Where one turn sends some rows of the set: a few examples, then the rows asked:
q228: [ 15.5  13.1   4.9 -23.5 -37.0   4.8  -9.0  -0.5 -10.5  -5.9  -6.9  14.4
 -11.2  50.4 -17.1  39.7 -32.0  13.2 -12.6  -4.3  35.5]
q749: [-19.9  -1.1   8.5 -10.1 -63.6   6.9  25.1 -13.7  -8.8   1.7 -33.3  -1.1
  -4.5  12.3 -29.9  28.1 -15.3 -19.4  -4.6 -20.8  24.6]
q269: [-44.6   9.5  18.9 -32.3 -32.7 -21.4  -5.8 -25.9  17.7  -5.5 -18.9  21.0
 -44.1  16.8 -40.2  33.1  -3.9   8.4 -14.5 -23.1  34.6]
q314: [ -2.4  27.0  21.8 -17.2 -11.3  23.2 -11.5  39.1  21.0  18.9 -16.2  -8.8
 -13.4  31.2 -42.5  34.6  -7.2  -6.0 -18.3  -4.3  34.6]
q473: [-15.7  -9.5  39.2 -24.9  12.4   7.6  21.4 -30.5 -20.1   7.4   7.1  21.3
 -12.8  12.6 -54.2  50.9   8.3 -21.7   8.5  -8.9  35.6]
q609: [ -5.7  26.3   1.7 -26.1 -34.4  -0.7  12.9   9.4  -4.9   3.8  42.6  17.6
 -39.5  19.1 -24.3  31.7 -13.7 -22.7  -4.7 -14.1  24.3]
q348: [  1.0  -0.8  34.5 -24.4  -7.0  24.3  -2.1 -20.2 -11.9  20.6 -13.8 -10.7
  -0.7  42.0 -63.1  23.6  19.0 -13.3 -17.1 -18.7  38.4]
q483: [-13.0  26.8  15.5 -23.4  -1.7  -8.1  15.5  18.9   6.7  28.0   6.6  17.7
 -12.8   1.7 -46.2  44.8  10.4 -18.8  34.6  -7.6  45.4]
q846: [ -8.4 -18.1   8.3 -12.7 -35.6  -8.4 -15.4 -10.3  22.4  18.6 -22.3   7.8
  -6.1  -7.2 -14.0  44.6  -1.5 -21.9  -9.6 -27.6  44.5]
q708: [  1.5   1.0  10.4 -11.5 -18.1   0.4 -20.8 -20.5 -16.3  29.6 -11.4 -17.0
 -22.8  47.0 -36.1  37.7 -26.4 -25.4 -15.3 -37.3  28.6]
q494: [-31.0  11.9  22.6 -24.9 -40.9  -8.3   1.8 -21.9 -20.3   7.3 -21.5  11.1
 -50.9  25.1 -41.1  43.0  -8.5 -32.8  15.5 -39.2  16.4]
q733: [-23.8 -16.8  15.6 -17.6 -21.8  19.7   0.2  -8.7  -0.3  23.2  -9.6   8.1
  20.8  10.0 -25.0   1.1  -8.5  -3.0   7.9  13.6  21.7]
q293: [-14.0  26.6  35.4 -12.1 -36.2  18.4   2.2  16.8   2.1 -12.1 -10.6  34.9
   2.2  12.1 -42.9  24.5   8.9 -30.5 -13.9 -48.4  21.6]
q900: [-39.6   7.3  25.2 -39.9 -27.3 -25.0 -18.9  -8.2 -32.1  -2.0   7.1  34.1
  -7.4  45.7 -39.3  41.2  16.7  -7.6  12.7 -12.1  24.3]
q144: [-13.7 -12.1  17.8 -17.2 -40.8  35.4  -7.0 -31.9  22.8   9.5 -12.4   3.7
 -17.0  21.1 -32.5  13.2 -13.7 -14.7 -15.8 -29.4  25.5]
q781: [-42.9  18.4 -12.5 -16.8 -27.2  -8.9   4.6  -4.7  -7.0  -8.9 -22.3  -0.3
 -46.2  33.2 -41.6  27.4   5.2 -22.2   4.2   1.5  12.8]
q255: [-22.8  -9.7  10.6 -16.1   6.6  -7.4  -1.5 -25.9 -10.3  12.8  18.3  10.9
 -46.1  17.5 -46.9  39.2 -38.1 -27.3  -3.3 -16.7  23.7]
q475: [  0.4 -22.0  20.1 -29.2   4.4   1.4 -11.1 -26.5 -10.0   6.9  -9.4   8.5
  32.7  19.8 -19.1  27.0   4.4 -25.5   4.2 -12.3  23.7]
q553: [ -4.5  30.5  29.1 -25.6 -12.0 -22.6   2.5  19.6  -6.5  12.7 -10.1   1.1
 -18.6  20.5 -11.0  53.6 -44.1  -2.2 -13.4 -25.4  21.3]
q495: [-12.6  30.4  17.4 -19.5 -12.6   4.0 -37.1  28.3  -1.6   9.9 -42.7  26.1
 -36.5  22.9 -33.5  29.7   0.5 -29.0  -0.7 -17.9  26.6]
q882: [-26.8  13.4  22.6 -35.9 -11.0  19.7  -4.0  -4.4  11.4  -2.4  -4.6  61.6
  11.3  24.8 -21.4  26.1 -22.3 -26.8  -4.0  -3.6  39.9]
q69: [-14.2  23.1  23.6 -41.1   8.4 -31.7 -17.0   5.3 -11.2  -1.6 -13.8  33.5
  -9.3   6.5 -12.2  12.5 -25.9 -19.5 -19.2 -21.3  19.4]
q938: [-32.0  -1.2  12.2 -42.6  14.8 -19.5 -17.0  -7.2 -21.8  -0.4  -4.2  11.6
 -25.0  23.5 -62.2  13.9   7.6 -30.1  14.4   2.0  16.5]
q511: [  7.9  15.6  23.8 -22.8  -2.4 -14.0   0.9  10.1   5.7   4.4 -23.9   0.4
  13.9  16.8 -55.1  22.0  -5.5  25.7   1.3 -11.7  42.2]
q187: [-13.1 -21.3  10.6 -25.1 -24.4  -4.1 -35.2  14.9  -6.1  13.0  18.9  13.4
  14.2  15.3 -41.5  13.6  17.9 -28.4  -7.5  -5.7  29.1]
q282: [-28.5  20.4  25.6 -38.8  -0.3   6.5  10.0  19.2   5.4  -0.8  17.3  30.6
 -21.3  26.3 -40.3  39.6 -38.1  -6.2  -7.8  18.0  35.0]
q645: [ -4.5  26.4  41.2 -26.1 -14.3   7.1  26.1  27.0 -10.0  -1.0   9.6  14.0
  18.6  20.6 -33.8  57.0   4.3 -20.3  -5.1 -16.4  30.3]
q981: [-34.5   7.9   8.2 -21.1   6.7 -24.4   0.2  -6.5 -25.6   8.8   0.2   3.8
   2.1  20.0 -12.6  22.3  14.8 -12.1  21.7  -0.6  -1.1]

q900 goes to q187
q255 goes to q473
q475 goes to q144
Now these:
q314 goes to q553
q228 goes to q609
q69 goes to q882
q733 goes to q749

Where one turn sends some rows of the set: a few examples, then the rows asked:
q805: [-11.6  31.7  -3.6 -19.1  -1.5  -1.0  21.8  12.8 -31.3  13.7  13.1  62.4
 -12.3 -35.3  -6.4  13.0 -11.4   4.7  21.9 -13.4 -21.1  -9.7 -24.5 -43.6
  26.4  19.5  14.4  39.9 -48.1  20.2   8.2 -29.4]
q814: [  0.3  22.2  -5.2   7.1  -6.2   6.6 -25.2  59.4  11.1   6.3  26.7  21.6
  -4.7  -8.2   8.3   7.4 -13.6  -7.5  58.9   7.6   4.6  38.3   4.7 -31.4
  35.6   1.9  12.5  16.0  -1.5   2.5  11.1 -45.0]
q939: [-23.2  60.0  -8.2 -16.0   2.0  12.8  -8.7  30.2  -6.4  -4.7  -3.2  34.7
  17.1  -9.6 -14.5 -11.7  18.4 -12.6  45.9  21.7   6.5   0.9 -20.5 -25.2
  28.9 -37.9  -5.2  10.5 -30.2  -0.2  -8.8 -64.6]
q288: [  4.2  64.9  -0.8 -13.9  -2.1  31.5   3.0  24.2  -1.3   9.1  13.2  30.9
  18.8 -54.8  23.9   5.9 -15.0  37.1  23.6   9.4   5.9 -19.2 -25.7 -31.6
  12.0  15.3  15.0 -10.5 -38.3   2.9  -2.6 -30.1]
q48: [ 24.5  37.0  -3.8 -16.4   3.9  -8.8  -1.2  -1.1   8.6  13.1 -15.7  62.4
   7.2 -16.5  14.1   9.6  15.1  -1.8  34.7  19.8   9.0  11.4   2.2  -6.2
  17.1  23.1   5.9  27.1 -61.3  -6.5  41.7 -38.9]
q167: [-35.6  40.2 -29.2 -40.4  13.9   9.1   1.5  42.5  -1.9   9.7  17.7  35.2
  -1.3  -6.3   7.8  19.9  28.2   6.3  63.7  21.8   4.4  27.9 -25.0 -34.0
  24.2 -22.0  27.7  17.6 -32.7   3.4 -12.1 -27.2]
q402: [ -8.6  59.2  -3.5 -29.4 -12.3  38.4  10.0  37.6   6.6  19.9 -14.9  12.9
  12.0   2.9  11.4  -6.6  12.2  18.9  10.2  17.6  10.5  -1.7  -2.8 -31.0
  36.2  18.3  23.3  10.9 -57.3   4.5  57.6  -9.0]
q393: [  5.2  29.8   2.1   5.3  -7.9  17.9  17.4  20.5  18.4  34.9  28.9  60.7
   0.8  13.9   0.8   2.3  24.8  24.1  20.3  32.0   7.3  -6.1  17.9 -61.1
  18.9  -2.7  20.1  27.1 -32.7 -13.4  28.3 -27.1]
q317: [  0.6  65.6  38.1   0.9  -3.5  30.6  24.2  11.0 -29.2  14.1   1.1  49.5
  16.3 -26.4   2.0   4.6   2.8   4.5  14.6  36.6  11.7   9.7   2.9 -12.7
   4.7  13.9  22.5  -5.5 -24.7 -11.8  18.0 -10.4]
q367: [ 27.7  57.9  -7.2 -19.9   9.3  17.2  -2.9  31.7   0.4  15.5  26.7  43.2
  16.3 -21.6 -34.9  -1.4 -16.3  31.2  16.9  28.3 -24.7   0.5  -2.8 -37.5
  18.8  -5.5  39.6  32.2 -11.5  27.3  18.5 -24.7]
q375: [-16.4  39.2 -15.3  -6.9 -27.7   9.0  22.0 -14.8  -5.3  26.0   6.7  61.3
  12.6 -14.2  -4.3   2.8   8.7   4.3  -0.7 -16.3   9.5  23.7 -22.8 -32.3
   7.5   5.6  36.3   7.1 -26.4   5.6  26.3 -11.3]
q701: [ -3.0  56.5 -10.0 -32.5  25.7  27.0 -14.8  45.2 -13.0   7.1   8.7  38.7
  26.2 -19.8   7.2  30.4  38.2 -18.9  22.7  12.6  -7.8  11.0  -5.0 -34.1
  65.0 -29.6  21.9  18.2 -31.6   5.9  -0.2 -39.6]
q316: [-10.6  23.6 -18.3   0.7 -13.7  14.9 -17.7  34.9  -6.1  15.7  12.8  14.0
  -8.0 -30.5   7.0 -12.6  -1.6 -20.0  27.9 -13.5   5.4  41.2   4.0 -12.0
  55.7  -4.7  18.1  20.1 -21.4   8.1  17.2 -64.2]
q786: [-22.0  26.5  12.9   2.5  12.2  28.4  -2.3  49.4 -11.2  13.2  20.6   5.9
   6.3 -21.9  30.7  -0.6  -7.2  -0.8  39.7   3.0  13.7  32.8  19.1 -19.9
  60.7   2.9  27.7  17.9 -16.5   0.3   1.7 -37.6]
q417: [ 21.7  59.2  -5.8 -17.8  -2.1  21.3  -4.3  35.5 -11.4  22.4   9.9  63.6
  19.3  14.8  -5.1  18.6 -10.3 -14.6  17.0  11.8 -19.5  14.6   0.0 -47.5
  -4.1  25.6  37.1  -7.1 -22.1  10.6  36.7 -14.4]

q48 goes to q393
q417 goes to q317
q288 goes to q805
Now these:
q701 goes to q939
q814 goes to q786

